[[ 0.08  0.03  0.04  0.08  0.14 -0.12 -0.11]
 [ 0.11 -0.01  0.05  0.05  0.16 -0.11 -0.07]
 [-0.20 -0.01 -0.09 -0.09 -0.25  0.01 -0.05]
 [ 0.07 -0.18 -0.13 -0.13 -0.10  0.08  0.09]
 [-0.10 -0.06 -0.14 -0.09 -0.21  0.06 -0.03]
 [-0.04 -0.03 -0.11 -0.06 -0.11 -0.02 -0.07]
 [-0.21  0.04 -0.08 -0.04 -0.21 -0.02 -0.11]
 [ 0.02 -0.08  0.01  0.01  0.01  0.01  0.01]
 [ 0.04  0.08  0.09  0.13  0.17 -0.15 -0.16]] | 0.01

[[ 0.037 -0.107  0.050 -0.107 -0.030 -0.107 -0.165  0.059  0.112  0.032
   0.071 -0.007 -0.053 -0.008  0.045 -0.016]
 [ 0.050 -0.167  0.068 -0.109 -0.003 -0.120 -0.237  0.049  0.220  0.094
   0.116 -0.036 -0.034  0.023 -0.042 -0.051]
 [ 0.050 -0.133  0.068 -0.058  0.028 -0.129 -0.266  0.047  0.237  0.059
   0.106 -0.058 -0.059  0.023  0.028 -0.042]
 [-0.007 -0.149  0.012 -0.041 -0.009 -0.068 -0.182  0.024  0.102  0.042
   0.039 -0.042 -0.030  0.000 -0.031 -0.055]
 [ 0.025 -0.102  0.032 -0.081 -0.028 -0.089 -0.168  0.041  0.120  0.034
   0.047 -0.020 -0.047 -0.008  0.046 -0.016]
 [ 0.016 -0.108  0.033 -0.058  0.008 -0.081 -0.186  0.026  0.154  0.036
   0.049 -0.049 -0.049  0.001  0.008 -0.040]
 [-0.004 -0.102  0.046 -0.028  0.028 -0.097 -0.165  0.018  0.098 -0.017
   0.057 -0.049 -0.056 -0.007 -0.041 -0.052]
 [ 0.010 -0.125  0.050 -0.028 -0.009 -0.134 -0.227  0.059  0.109 -0.010
   0.116 -0.007 -0.030 -0.005  0.009 -0.033]
 [ 0.038 -0.164  0.024 -0.068 -0.008 -0.068 -0.263  0.033  0.237  0.094
   0.039 -0.058 -0.046  0.019  0.046 -0.037]] | -0.033

[[  67.849  -40.527   31.888   38.695 -143.471  -76.120 -195.563   88.662
   -37.383]
 [  39.020   96.336  153.869   29.589 -115.040  -75.562   60.445 -167.678
   138.487]
 [-160.640   75.635  -29.068  -23.025  -85.096  -17.007   -2.955  -66.883
     7.701]
 [ -81.207   49.700  242.524  105.910 -148.836   28.257  -16.781 -137.333
   153.157]
 [ -68.232  -25.661  -41.037 -142.631   20.774 -107.255  139.612  -68.877
   -48.754]
 [ -30.773   76.233  221.588  108.863 -139.672  -29.101   30.361 -154.651
   163.216]
 [-125.717   26.638  132.538  -11.397 -136.506   76.011 -125.656  106.388
    97.544]
 [  31.077  -39.067  195.835  -94.459   -1.070 -144.573 -168.474   87.521
   -79.118]
 [  -4.738   73.635   37.153 -106.433 -110.913  -97.820   71.511 -134.211
    35.180]
 [-146.890   50.351  236.755   20.056  -87.939   49.631  -65.342  -94.193
    39.672]
 [ 102.216  -73.964 -147.396   17.891   86.800  113.059 -114.415  103.309
   -88.585]] | 39.672

[[ 0.061 -0.077  0.024  0.028 -0.058 -0.086  0.030  0.041 -0.070  0.033
   0.027]
 [ 0.135 -0.053  0.073  0.143 -0.031 -0.045  0.122  0.149 -0.043  0.153
   0.141]
 [-0.108 -0.130 -0.070 -0.110 -0.094 -0.130 -0.097 -0.113 -0.125 -0.112
  -0.111]
 [ 0.024 -0.226  0.013  0.026 -0.164 -0.223  0.025  0.027 -0.214  0.027
   0.024]
 [-0.089  0.088 -0.052 -0.086  0.052  0.093 -0.068 -0.092  0.073 -0.101
  -0.090]] | 0.024

[[ 15.076   5.907 -11.562  -6.435 -17.411  -5.752  -8.240   9.842]
 [-27.483  -7.136   2.489   3.456  17.947  -0.190   7.358  -8.344]
 [ -8.100  -5.948  -0.742   0.662  12.151   6.120   7.710  -6.137]
 [-15.610  -3.886   0.203   1.476  10.677   0.681   6.313  -5.304]
 [ 12.219   0.981  -7.881  -5.471 -11.051  -2.319  -6.224   5.376]
 [ 27.808  10.248 -14.180  -6.716 -17.237   3.808  -1.738  12.397]
 [-25.044  -7.901   2.274   2.291  14.882  -2.115   4.758  -7.980]
 [ -8.402  -2.526  -1.231   0.720   8.934   3.845   7.609  -4.190]
 [-27.590 -13.310   2.793   1.634  19.507  -0.223   4.079 -10.548]
 [-22.625  -8.327   1.412   2.492  18.552   3.142   8.169  -8.452]] | -10.548

[[  12.9    0.3   35.6  -34.3   23.8   14.1   38.3   75.6   58.0  -91.8
    43.7]
 [   3.1   -3.2  -86.9   23.3   16.8   31.6  -22.7  -56.0  -41.5    8.1
   -37.8]
 [   6.1   15.2 -101.5   40.4    2.6   13.2  -35.9  -85.3  -58.8   32.4
   -26.7]
 [  -6.3    0.7    8.1  -11.2   14.5    0.3   -0.7  -24.0  -32.2   20.1
   -66.7]
 [ -29.5   68.6  139.1   14.9  -76.0  -45.1   23.1  103.4   63.3    8.7
   -51.9]
 [ -13.9    5.3   10.4  -11.9   35.4   -5.8  -42.0   16.6  -25.8  -16.4
   -61.2]
 [  95.3  -64.6    9.2  -70.4  131.6   56.8  123.0   44.0   94.7 -112.2
   257.2]
 [  33.2  -26.7  -98.6  -20.1   71.8   58.5   -8.1  -63.1  -23.0  -30.2
    10.2]
 [  21.7  -11.6  -29.0   17.0   37.1   32.1   12.3  -17.2    1.5  -14.9
    35.2]
 [  32.1  -14.3  -83.4   14.9   27.2   36.0   10.9  -64.1  -43.8    5.6
    11.0]
 [ -52.2   84.4   60.8    8.0  -90.4  -54.9  -53.9    3.3  -37.4   84.7
  -227.9]] | 11.0
---
[[ -2  39   1 -27 -19   4]
 [ -3  38  -3 -32 -17   7]
 [-26   9   2 -24 -32  16]] gives -17

[[-37  -3  16  25]
 [ 13   5   1 -10]
 [-15   5  32  22]] gives 1

[[  3  -3   9  22 -32  13]
 [ 10 -10  -5  19   8  11]
 [ -7   0  13   6 -13   1]] gives 8

[[ 18  28  -6  28 -15  25]
 [ 22   7   2 -24  29 -30]
 [  3  20 -25   1 -29  26]] gives 29

[[ 17  17  24 -23 -18 -14]
 [ 19  14  -6  -8   6   9]
 [ 30 -20  17 -40  -4  -6]] gives 6

[[ 22  -4 -23 -12 -23 -12   0]
 [  9  12 -13   6  -9  -5  15]
 [ 37   3 -14  -2 -16   4  10]] gives -5

[[ 24  25  12  21 -26   8   3]
 [ 11  10  -3  25  20 -14  -8]
 [-24   6  -6 -24  32  11 -10]] gives -14
---
 -9   38   16   21  -42   -3 -> -9
-24  -12   40    5   -1 -> -24
 27   -8   41  -20  -14   32   -8 -> 27
 -8  -30    6   -3   28   23 -> -8
 -4  -33    4  -14  -12   -7   18 -> -4
-12  -23   29  -29  -33 -> -12
